(in the rows, 128 means zero)
The rows below fall into families. The same turns and mirrors carry the whole set onto itself and the rows of a family onto each other. For each named row, which other rows are in its family? Write them in the order they are listed.
These 28 rows form 7 families of 4 rows each.
koze: [139 105 118 137 150 150 168 110 121 123 116  94 127 132 137 140 148 136
 117 102 123 118 117 116 154 112 103  82 134 136 137 134 149 133 112 126
 126 145 122 112 163]
Bilen: [135 144 113 101 148 132 166  96 115 139 117 120 119 138 130 161 149 139
 141 121 126 120 151  87 127 124 106 130 139 125 177 139 141 119 134 116
 158 139 122 150 160]
Funu: [139 120 120 129 123 112 125  90 111 116  93 128 134 132 109 120 136 124
 118 178 120 115  79 135  92 156 128 140 147 117 176 130 122 132 113  84
 142 144  94 130 152]
Tum: [168 128 110 121 117 170 133  96 125  98 127 146 161 131 119 114 119 129
 123 100 143 100 110 121 123 125 128 119 118 171 119 132 137 118 128 109
 101  99 101 138 154]
mal: [108 167 123 115 133 127 161 119 119 116 133 138 122  98 116 119  99 112
 135 117 125 159 120 115 104 119 114 120 118  95 141 149 131 139 120 103
 139 130 159 166 147]
denop: [160 147 125  99 148 135 161 104 104 148 121 155  88 104 132 132 134 150
 134 160 100 139 111 124  75 112  97 117 129 109 120 149 115 138 134  82
 149 147 118 161 159]
bak: [164 124 141 136 127 135 156 130  95 136 118 141 105 110 128 112 139 129
 104 136 136 137  77 133 101  88 112  77 118 114  94 140 123 133 107  96
 106 149 102 126 153]
megup: [138 137 121  96 124 173 131 111 156 135 119 153 140 153 124  91 128 132
 129 121 149 104 104 122 143  95 150 113 127 133 125 139 111 125 120 112
 118 106 103 118 177]
pemat: [106 142 125 136 136 131 155 113 115 131 137 126 114 113 115 107  90 132
 106 107 148 160 102  99 120 110 121  98 102 109 133 144 147 140 111 126
 109 131 127 155 145]
gosan: [119 133 121 113 128 144 169 116 144 103 126 146 144 106 117 111  84 140
 127 106 133 138 107 150 118 130 116 117 117 107 120 161 144 123 119 112
 122 109 147 151 151]
vetob: [160 154 123 139 131 175 136 121 108 112 139 125 131 117 128 104 140  95
 114  99 125 122 107  91 135 107 128  94 117 159 112 124 122 153 124 105
 117 128 120 131 148]
bosa: [143 147 109  89 122 179 145 104 108 107 118 141 110 107 128 138 131 111
 140 145  96 121 129 109 112 143 104 144 148 148 145 133 125 142 122 100
 154 100 131 169 142]
fon: [163 124 143  95 131 161 162 120 127 112 111 143 121 124  96 104 148 139
  96 149 155 125 112 137 148 124 104 138 123 143 103 157 131 116 161 122
 123 121  90 122 154]
Supar: [128 134 119 141 134 137 155  92 126  97  85 103 133 126 112 163 148 112
 138 138 140 112  91 111 128 125 100 107 159 113 173 140 153 116 117  89
 157 134 117 155 164]
Kela: [143 138 131 103 139 116 139 115 106 151 123 137 118 136 133 114 148 127
 124 162  98 127 121 113  99 154 133 151 143 116 172 132 103 146 126  95
 158 153 113 121 149]
Pevum: [123 138 124 103 102 147 119  97 101 135 103 134 116 142 109 143 124 108
 141 164 134 108  80 121 115 115 132 114 156 111 164 113 125 138  99  90
 157 102 108 164 171]
gop: [160 132 147 127 116 116 134  94  79 107 114 127 125 124  89 148 144 110
 124 161 148 124  93 135 105 130  90 133 144 132 145 123 142 118 158  78
 141 134  93 159 168]
muva: [125 130 119 131 116 168 124  94  95 112 113 127  97 124 127 134 124 107
 121 152 134 130  93  78 109 132 107 130 151 149 164 125 140 131 112 101
 126 100  93 181 145]
nop: [158 142 152 108 132 123 144 112  83 129 143 133 112 128 121 138 152 113
 137 145 120 136 135 123 104 127  87 147 146 135 140 128 120 120 172  84
 148 146 113 148 171]
belo: [149 136 137 124 127 129 147  98 116 129  98 163 100 117 120 130 129 145
 125 172 152 131  68 121  77 113 107 120 139 104 139 153 133 110 127  69
 130 124  84 173 159]
pok: [171 127 125  93 119 133 162 120 119 130 116 175 127 116 126 110 136 156
 122 132 145 124 116 149  92  95 117 121 112 121 102 157 119 102 124 100
  97 128 104 124 152]
fes: [141 138 111 108 131 142 168 112 144 102  91 131 147 130 107 128 161 128
 122 112 169 113 127 112 158 102 123 118 124 127 153 149 145 107 119 123
 121 123 116 118 148]
kup: [117 137 108  90 122 151 118  89 111 144 125 133 108 141 137 131 125 114
 158 152 101 122 134 118  97 105 116 135 152 123 163 117 104 134 112 100
 142 125 124 151 181]
bazag: [108 124 128 133 123 123 152  98 112 121 132 135 130 121 118 135  73 145
 125 117 143 140  92 124  99 137 112 115 124 107 151 144 160 119 114 106
 122 110 123 177 155]
Pufib: [152 109 138 130 147 162 150 110 111 115 118 108 100 117 108 103 145 126
  91 148 133 142 103 129 138 111  87 110 125 147  98 143 129 135 153 124
 111 152  89 120 164]
nup: [141 128 103 118 135 172 124  90 129 133 117 116 127 137 111 103 123 125
 117 127 120 112  93 131 136  89 135  74 116 137 112 117 116 160 105 121
 119 136 110 119 180]
lil: [161 130 117 100 132 130 146 115 140 122 101 150 151 133 106  86 148 143
 104 148 134 111 104 141 129 140 149 136 116 127 139 145 114 138 122 111
 127 136 101  91 141]
kigiz: [145 108 126 142 149 132 136 111 124 134 117 115 126 138 132  85 142 134
  95 144 112 126  88 127 122 133 134 109 125 133 138 133 113 150 114 108
 114 163  94  90 154]

Which other rows belong to the same family as kup? megup, Pevum, nup
Which other rows belong to the same family as bazag? mal, pemat, gosan
Which other rows belong to the same family as fon? gop, nop, Pufib
Which other rows belong to the same family as belo? denop, bak, pok
Which other rows belong to the same family as Tum? vetob, bosa, muva

